Here are some points:
tensor([-3, -10, -6, -2, 7, 2, -4, -6, -5, 6, 15, 15, -3, -2,
        -8, -7, 0, 4, -1, 0, -4, 9, 8, -3])
tensor([-26, 5, -48, 71, 33, -2, -20, 0, 28, -24, 1, 27, 15, 0,
        -3, 29, -38, 58, 32, 11, 5, 63, 27, -4])
tensor([52, 27, 38, -20, -8, 49, -18, 47, 4, 8, 75, 0, 60, 12,
        40, -34, 0, -10, -18, 10, 8, -34, -47, -43])
tensor([1, -20, -23, 9, 51, 2, 22, -9, 6, 1, -5, 14, -19, 6,
        -21, -3, 1, 3, 3, 1, 9, 28, 22, 5])
tensor([19, -20, -24, -20, 20, 9, 16, 7, 41, 5, 8, 15, 9, 40,
        -23, -10, 18, -6, 33, -30, 15, 9, 30, 10])
tensor([7, 35, 3, 45, -38, 5, -50, -9, -6, -33, 26, -23, 24, -23,
        57, 15, -22, 33, 3, -28, 6, -4, -39, -12])
tensor([-11, 0, 7, 42, -7, 1, -26, -10, -30, -10, 8, -2, -9, -18,
        23, -3, -24, 26, -5, 12, -13, 7, -5, -21])
tensor([54, 18, 20, 8, 10, 13, -1, -17, -6, -34, 10, -9, 5, 3,
        62, -9, 4, 3, 0, -27, -5, -3, -52, -26])
tensor([-40, -15, -47, 45, 66, -16, 15, 2, 14, -12, -22, 28, -25, 4,
        -30, 36, -37, 33, 19, 35, 5, 68, 40, 3])
tensor([5, -18, -40, 78, 127, 13, 16, -51, 11, -48, 1, 57, -46, 20,
        8, -5, -47, 43, 15, 14, -22, 121, 6, -40])
tensor([-95, -5, -14, 79, -97, -40, -72, -22, -22, -32, -23, -1, 1, -72,
        -40, 47, -53, 57, 11, 23, 25, 0, 49, 26])
tensor([-39, 3, -2, 7, -60, 5, -52, 18, 15, 12, 20, 3, 27, -8,
        -24, 16, -1, 19, -4, 3, 33, -21, 35, 19])
tensor([22, 5, -7, 4, -6, 15, -29, 5, 15, -4, 20, 0, 18, 9,
        20, -11, 2, -1, 11, -21, 5, -3, -9, 2])
tensor([40, 5, 40, -47, -12, 23, -8, -23, 12, -9, 42, 2, -12, 36,
        1, -35, 24, -24, -27, -8, 4, -13, -20, -15])
tensor([14, 32, 19, 27, 54, 9, 12, -2, -22, -15, 3, 5, -2, -13,
        46, 6, -21, 14, -18, 31, -18, 6, -34, -32])
tensor([11, 7, -5, 10, 60, -19, 39, -6, -23, -26, -30, -3, -34, -25,
        41, 8, -21, 2, 2, 12, -27, 24, -35, -14])
tensor([-25, 2, -25, -2, -8, 2, -5, 12, 24, 12, -11, -12, 25, -8,
        -12, 16, 18, 2, 6, -4, 20, -32, 23, 28])
tensor([26, -1, -13, 5, 18, -37, 22, -14, 4, -31, -39, -26, -31, -13,
        31, 11, 9, 0, 17, -25, -12, 12, -27, 20])
tensor([32, 11, 15, -22, -14, 28, -23, 19, 21, 3, 44, 11, 31, 21,
        0, -28, 8, -24, -12, -11, 15, -27, -5, -23])
tensor([15, -17, 17, 3, -7, 9, -8, -20, 4, -9, 12, 11, -16, 11,
        -18, -26, 3, -5, -6, 0, 18, 17, 8, -12])
tensor([10, 41, 24, 56, -61, 9, -71, -21, -18, -52, 36, -29, 18, -33,
        70, 11, -24, 43, 0, -29, 8, -2, -50, -21])
tensor([34, -20, 27, -28, 66, -7, 51, -22, -15, -9, -14, 18, -57, 32,
        -4, -40, 12, -46, -5, 2, -27, 38, -31, -25])
tensor([0, -14, 0, -29, -9, -15, 15, -3, 0, 8, -12, -11, -2, -6,
        -6, -5, 24, -19, 0, -6, -6, -4, 4, 13])
tensor([-36, -27, -5, -17, 12, -18, 30, 4, 13, 2, -14, 23, -28, 20,
        -81, -3, -3, -4, -2, 41, 9, 20, 57, 16])
tensor([29, 10, 29, -13, -21, 27, -12, -18, -14, -4, 11, -7, 9, 13,
        14, -31, 23, -18, -18, -17, -17, -16, -38, -23])
tensor([-30, 6, -13, 20, 1, 1, 3, 14, 5, 21, -6, -8, 18, -2,
        0, 16, -8, 14, 0, 5, -2, -20, 12, 19])
tensor([13, 20, -10, -9, -15, 26, -25, 26, 35, 10, 41, 1, 61, 13,
        8, 11, -1, 17, 3, 2, 13, -25, 4, -8])
tensor([43, 2, 24, 20, 23, 12, 1, -25, -17, -35, 19, 3, -31, 1,
        34, -19, -8, -4, -6, -15, -14, 39, -27, -20])
tensor([-21, 25, -47, 47, 49, 0, 1, 24, 13, 17, 1, 19, 33, -14,
        17, 40, -30, 33, 21, 21, -11, 7, 12, -6])
tensor([-23, -15, -32, 30, 5, -4, -10, -1, 13, 14, -11, 7, -2, -5,
        -19, 17, -4, 21, 13, -10, -7, 18, 38, 20])
tensor([15, 12, -14, 11, -21, 18, -50, 13, 18, 1, 29, -5, 35, 2,
        25, 0, -2, 12, 15, -21, 10, -11, -5, 7])
tensor([29, -16, -49, -15, 127, 0, 94, 22, 21, 33, -37, 22, -20, 33,
        -11, -9, 3, -39, 16, 13, -27, 32, 6, -12])
tensor([-8, 2, 20, -12, 23, -4, 40, -14, -20, 5, -37, 5, -30, -2,
        -17, 5, 5, -23, -19, 28, -14, 6, 15, -1])
Here are 10 more points, each followed by its number:
tensor([-79, -4, -6, 50, -101, -28, -60, -10, -14, -16, -14, -5,
        12, -56, -41, 35, -34, 39, 8, 15, 28, -18, 42, 26]) 0
tensor([-3, -12, -17, -22, -78, -4, -37, 9, 37, 22, 19, -17, 50, 23,
        -35, 2, 35, -20, 21, -43, 30, -35, 26, 26]) 1
tensor([-19, 4, 8, 8, -1, 11, -17, -5, -9, -1, 11, 12, 12, -11,
        -3, 1, -16, 6, -14, 26, -9, 3, 11, -8]) 2
tensor([-32, 1, -13, 24, -10, 0, -5, 14, 7, 23, -2, -6, 24, 1,
        -9, 14, -7, 15, 3, 4, 7, -20, 22, 24]) 3
tensor([-12, -5, -7, -19, -13, 9, 0, 7, 27, -8, 13, 6, 1, 10,
        -29, -7, 10, 5, 5, -5, 20, -5, 15, 4]) 4
tensor([6, 14, 26, 8, 17, 14, -1, -4, -31, -11, 19, 5, -10, -9,
        15, -12, -18, 0, -13, 19, 1, -6, -19, -32]) 5
tensor([-5, 12, -2, 16, 14, -11, 3, 5, -29, 6, -15, -13, -12, -23,
        20, 11, -9, 19, 1, -5, -22, 9, -13, 8]) 6
tensor([-69, 7, 35, -29, -75, -20, -2, -4, -27, 18, -33, -20, -13, -28,
        -59, 23, 2, 5, -24, 43, 3, -41, 30, 22]) 7
tensor([30, 0, 43, -11, -33, 1, -15, -24, -26, -21, 10, -22, -14, -3,
        24, -31, 19, -24, -3, -22, -10, -14, -43, -23]) 8
tensor([-35, -21, -24, 6, -2, -32, -4, -15, -5, -4, -22, 10, -24, -7,
        -37, 6, -10, 31, 19, 8, 1, 30, 41, 13]) 9
Which of these numbered points is nearest to each point below by angle, seen from the average point of the first points? Its number follows each.
tensor([-6, -31, -29, 1, 27, -21, 23, -18, 5, -13, -47, -7, -41, 2,
        -24, 4, 8, -9, 17, -16, -5, 33, 20, 26]) > 9
tensor([-20, -15, -21, 9, 12, -15, 18, 0, 10, 6, -20, 18, -14, 3,
        -38, 15, -1, 15, 2, 18, -1, 13, 34, 7]) > 9
tensor([-17, -19, 0, -23, -93, 8, -45, 18, 20, 11, 17, -16, 40, 6,
        -33, -1, 29, -3, 4, -20, 38, -37, 34, 12]) > 1
tensor([-37, 3, -18, 28, 11, -5, 10, 14, 4, 24, -17, -7, 14, -1,
        -2, 21, -10, 17, 3, 5, -6, -17, 16, 29]) > 3
tensor([-7, 14, 1, 15, 7, -10, -3, 5, -36, 9, -9, -15, -8, -28,
        24, 7, -10, 20, -4, 0, -25, 7, -15, 2]) > 6
tensor([51, 10, 22, 3, -48, -5, -23, -34, -22, -25, -3, -28, -5, 3,
        62, -18, 17, -12, 0, -47, -12, -7, -58, -5]) > 8
tensor([-41, 16, 40, -13, -45, -22, 0, 11, -32, 17, -14, -9, 4, -45,
        -7, 29, -4, -4, -28, 43, 1, -37, -5, -1]) > 7
tensor([32, -1, 46, -22, -24, 2, -3, -21, -30, -15, 6, -24, -16, 0,
        22, -36, 25, -35, -8, -17, -14, -23, -50, -23]) > 8
tensor([-8, 18, -3, 7, 1, -12, -4, 11, -30, 14, -12, -17, -4, -28,
        21, 14, -3, 18, -3, -4, -24, -2, -13, 9]) > 6
tensor([-10, 9, 11, -2, -3, 12, -16, -2, -11, 5, 10, 3, 19, -11,
        11, -1, -7, -5, -17, 16, -15, -12, -4, -7]) > 2
tensor([44, 9, 7, -8, -29, 5, -10, -15, -4, -2, 5, -18, 12, 13,
        44, -11, 15, -14, 1, -37, -7, -12, -38, 2]) > 8
tensor([-26, 0, 5, 31, -49, 6, -50, -4, 3, -5, 14, -4, 3, -20,
        -15, 8, -6, 40, 8, 16, 24, 6, 25, -8]) > 0
tensor([4, -4, 1, -27, 7, 13, 9, 12, 16, 12, 18, 19, 17, 16,
        -16, -12, -2, -20, -3, 13, 8, -9, 7, -9]) > 4
tensor([-11, 19, 41, -3, -34, 14, -34, -4, -35, 13, 21, 8, 17, -25,
        6, -12, -5, 13, -29, 38, -11, -15, -5, -22]) > 2
tensor([-15, 21, -41, 25, 38, 0, 5, 26, 10, 24, -1, 8, 31, -13,
        12, 34, -16, 16, 15, 13, -9, -10, 8, 2]) > 3
tensor([-59, 2, -2, -41, -27, -21, 9, 25, -8, 55, -44, -5, 8, -18,
        -61, 26, 7, -6, -12, 33, 8, -41, 47, 28]) > 7
tensor([26, 22, 23, -17, -45, -12, -15, 0, -22, 7, -11, -39, 12, -24,
        45, -4, 18, -24, -8, -32, -7, -45, -41, 4]) > 8
tensor([22, 28, 32, -28, -51, -16, -7, 5, -30, 16, -18, -44, 13, -30,
        45, -3, 20, -35, -17, -24, -13, -62, -43, 5]) > 8
tensor([-117, 19, 10, 52, -92, -42, -52, -7, -48, 4, -44, -5,
        4, -84, -45, 71, -52, 55, -18, 74, 13, -15, 46, 2]) > 0
tensor([27, 25, 11, 17, 51, 22, 6, 18, -1, -2, 36, 22, 18, 7,
        32, 3, -25, 8, -3, 17, -1, 13, -31, -28]) > 5
tensor([-6, -26, -12, 9, 26, -16, 29, -31, 9, -26, -41, 5, -46, 13,
        -15, 1, 3, 5, 18, -26, -1, 37, 9, 20]) > 9
tensor([-58, 12, 4, 1, -44, -11, -19, 9, -24, 20, -28, -29, 5, -39,
        -1, 17, -10, 14, -23, 29, -3, -33, 8, 15]) > 7
tensor([-17, -9, 19, 53, 14, 19, -6, -37, -19, -28, 16, 37, -32, -4,
        -19, 3, -20, 36, -14, 48, 7, 57, 23, -23]) > 2
tensor([16, -8, 3, -41, 38, 12, 39, 13, 4, 29, -4, 10, 1, 24,
        -15, -19, 17, -39, -1, 5, -5, -2, 7, 3]) > 4
tensor([-12, -17, -14, -19, 37, 2, 37, 18, 10, 20, -8, 19, -2, 21,
        -24, -1, 3, -22, 0, 14, 0, -3, 18, -1]) > 4
tensor([-83, -15, -21, 41, -91, -4, -71, -1, 8, 16, 16, -3, 30, -19,
        -52, 22, -28, 37, 16, 17, 39, -17, 69, 34]) > 0
tensor([-33, 37, 44, -40, -23, -23, 13, 23, -67, 21, -36, -14, 9, -53,
        -10, 33, -3, -3, -44, 68, -16, -50, -31, -11]) > 7
tensor([-2, 2, -24, 24, 6, -54, 4, -15, -2, -24, -53, -46, -25, -26,
        43, 28, -9, 24, 32, -50, -18, 6, -33, 28]) > 6
tensor([-11, -7, 15, 48, 24, 17, -1, -35, -19, -25, 15, 38, -33, 1,
        -12, 0, -21, 29, -11, 44, 1, 55, 16, -24]) > 2
tensor([-4, -31, -28, 0, 16, -14, 12, -15, 7, -7, -35, -9, -26, 8,
        -27, 0, 8, -10, 21, -19, -1, 22, 21, 27]) > 9
tensor([-34, -14, -30, 52, 14, -9, -12, -7, 0, -1, -20, 11, -18, -18,
        -12, 27, -15, 37, 10, 1, -15, 36, 36, 14]) > 9
tensor([23, 3, 19, -12, -23, 27, -16, -16, -2, -1, 18, -1, 12, 15,
        3, -29, 22, -15, -12, -18, -6, -11, -23, -17]) > 8
tensor([-21, 30, -45, 38, 47, 1, 4, 31, 9, 29, 1, 15, 38, -18,
        20, 42, -26, 25, 16, 23, -13, -11, 9, -4]) > 3
tensor([43, 32, 24, 35, 62, 29, 0, 5, -12, -18, 48, 26, 7, 5,
        53, -3, -35, 15, -6, 20, -4, 27, -49, -45]) > 5
tensor([32, 10, 14, 25, -18, -6, -22, -22, -12, -23, -14, -18, -9, -10,
        43, -1, 4, 6, 2, -36, 4, 8, -29, 3]) > 8
tensor([-11, 16, 3, -3, -62, 16, -41, 15, 13, 5, 35, -19, 43, -14,
        6, 3, 2, 12, -5, -6, 21, -37, 6, -9]) > 1
tensor([4, 7, 35, 33, 48, 9, 20, -23, -48, -13, 8, 37, -46, -9,
        14, -5, -29, 11, -28, 68, -14, 32, -14, -44]) > 5
tensor([-40, -4, 62, -12, -123, -27, -41, -18, -40, -18, -16, -37,
        -28, -46, -26, 8, 13, 0, -35, 6, 21, -37, 15, 17]) > 7
tensor([-37, -13, -32, 40, 9, -8, -11, -1, 5, 4, -17, 9, -10, -14,
        -16, 26, -12, 33, 10, 1, -9, 26, 36, 17]) > 9
tensor([-16, -15, -3, 2, -82, 15, -56, 12, 25, 20, 48, 2, 54, 11,
        -44, -14, 6, 8, 5, -4, 56, -30, 50, 10]) > 1
tensor([2, -34, -27, -1, 33, -21, 28, -24, 1, -16, -55, -14, -46, 5,
        -17, -2, 11, -20, 20, -24, -12, 31, 12, 27]) > 9
